Turns in one plane each, and the order they were made in; the first pair answered:
K869 (before -> after):
[  8 -21  -8  -3   9   9  15 -10 -12  -6  25]  ->  [ 10 -10 -21  -1  -5   1  18  -5 -14   1  22]
[  2   2   5  29  14  29 -22   1 -20   4 -30]  ->  [ 22   0  29  20  25 -10  -1  31   7 -22   4]
[ -9  -3  16 -16  16   9 -10 -28  10   0  13]  ->  [ 12  20  -8 -16  -8 -18   2  -6  18   8  21]
[ -6 -28  35   0   9  21  13  -2   6 -11  -2]  ->  [ 19   4  -7   1 -32 -10  26  26  12   4   1]
K747 (before -> after):
[-21  -8  13   0  29   4  -7 -29 -10   7 -11]  ->  [-10   6 -27  -2   3   2  -4 -28 -26  14 -10]
[ 10  14   5  -4   5 -21   6  21   7  -6  10]  ->  [  9  20   8  -1   3 -20   3  21  11   1   0]
[-16 -21  35  -1  22  18  -3 -11  -5 -13   3]  ->  [ -4  12 -19   7 -20  16  -8  -3 -19  26 -23]
K501 (before -> after):
[ -9   4   1  -2  12   3 -17  12   6  20 -20]  ->  [-11   1 -10  -1  12  13 -21  -1  -8  16 -17]
[ -8  -6   2 -33  -6 -13  25 -11  10   6  -7]  ->  [ -9  -6  -1 -33 -10 -11  24 -11  10  11 -12]
[-16  -5  -3   5   8  -6 -10 -10   2   4 -11]  ->  [-17  -8  -2   5   9  -4  -6 -13  -2  -1  -7]
[-12   4 -22   5 -21 -13  18 -15 -28 -44  42]  ->  [ -5  10  -2   3 -17 -37  24   8   0 -44  43]
K443 (before -> after):
[  2   1  30   3  12   5 -11   8  21   0 -19]  ->  [  2 -15  18  -4  17  12  -4  -8   1 -28  11]
[ 18  23 -32   2 -14   5   3  17 -15  -4   2]  ->  [ 22  28 -23   2 -12  -6   4  29  -1  -3   0]
[ 9 19 11 15 -8 -6 11 19 11 11  6]  ->  [  8   4  -3  10  -5   7  16  -2 -11 -12  29]
[ 17   7   0  26 -10 -25  18  15  11  26 -31]  ->  [ 21 -17  -3  15   2 -29  33   2  -6 -24  23]
K309 (before -> after):
[  7  10 -16   9 -19  -5  -1   7  -7   0  15]  ->  [ -5   9   9  13  -6   6 -14   6   6  15 -13]
[-14 -25 -22  -6 -13  -9  14 -15 -37 -20  34]  ->  [ -9   6  19   2 -15 -40  10  35  21  24 -14]
[  6  11  22   6   5 -21   2  24  30  12 -14]  ->  [-16 -20   6   2  23  22  -7 -25 -18 -17   6]
Now pairs of rows:
Each pair is 2 to 3 turns apart.
[  4  15 -34   0 -28 -10   7  -7 -22  16   3]  ->  [ -5  20   7   6 -11 -13  -2   7   9  37 -27]
K501, K309
[ 14  16 -23 -29 -31 -31   8  26  -6 -21  39]  ->  [-29 -25  18 -26  13  28 -16 -24 -27 -31  16]
K443, K869
[-24  13   5  15  -2  39 -24 -25  10  11 -19]  ->  [ -5  34   7  17 -13   7 -15   6  35  21 -23]
K309, K309
[ -7  14  26   8  15 -15  -2  33  25  23 -10]  ->  [-21 -20  27   1  37  15  -2  -6  -3 -14  18]
K443, K309, K309
[ 17 -12 -52 -12 -29  -2  -6 -26 -27  24   6]  ->  [ -1 -20 -30  -6 -13  17 -20 -41 -26  35 -18]
K309, K309
[  3 -10 -35 -11 -18  22  -3 -24 -33 -10   3]  ->  [-14 -11  -1  -6  -1  34 -18 -24 -17  13 -31]
K309, K309
[-20  17 -14  11 -13  23   4  -5  -9  10 -26]  ->  [-12  20 -24   9 -25  16  10   3  -7   8 -19]
K747, K869, K443
[ 10 -13  -3   3  -6  11  14 -12  -9  -7  29]  ->  [ 13 -10  22   2   4  -3  13   6  16  -1  22]
K309, K869, K443
[ -4 -24  32  -3  29  10  12 -13   2 -40  29]  ->  [ -8  -6 -29   3  -4  38  -1 -39 -35  -6  -4]
K443, K747
[ 19  31 -26   9 -30 -17  -5  27   6  27 -22]  ->  [-19 -20  33   6  30  34 -22 -19  -9  -2 -19]
K869, K501
[ 35   9 -63 -21 -23  -5  15  -8 -44 -23  38]  ->  [-14   7   0  -2  11  46 -35 -26 -23  42 -64]
K869, K309, K869
[ -8   3 -26  -9 -10  18  -5 -20 -27   0  12]  ->  [  7  10 -31 -10 -17  -4   5  -2 -17  -8  27]
K869, K869
[-21  29 -30  -7 -23   2  -8   3 -14   1   8]  ->  [-24  35   4  -2 -14  -5 -13  19  13  15 -10]
K501, K309
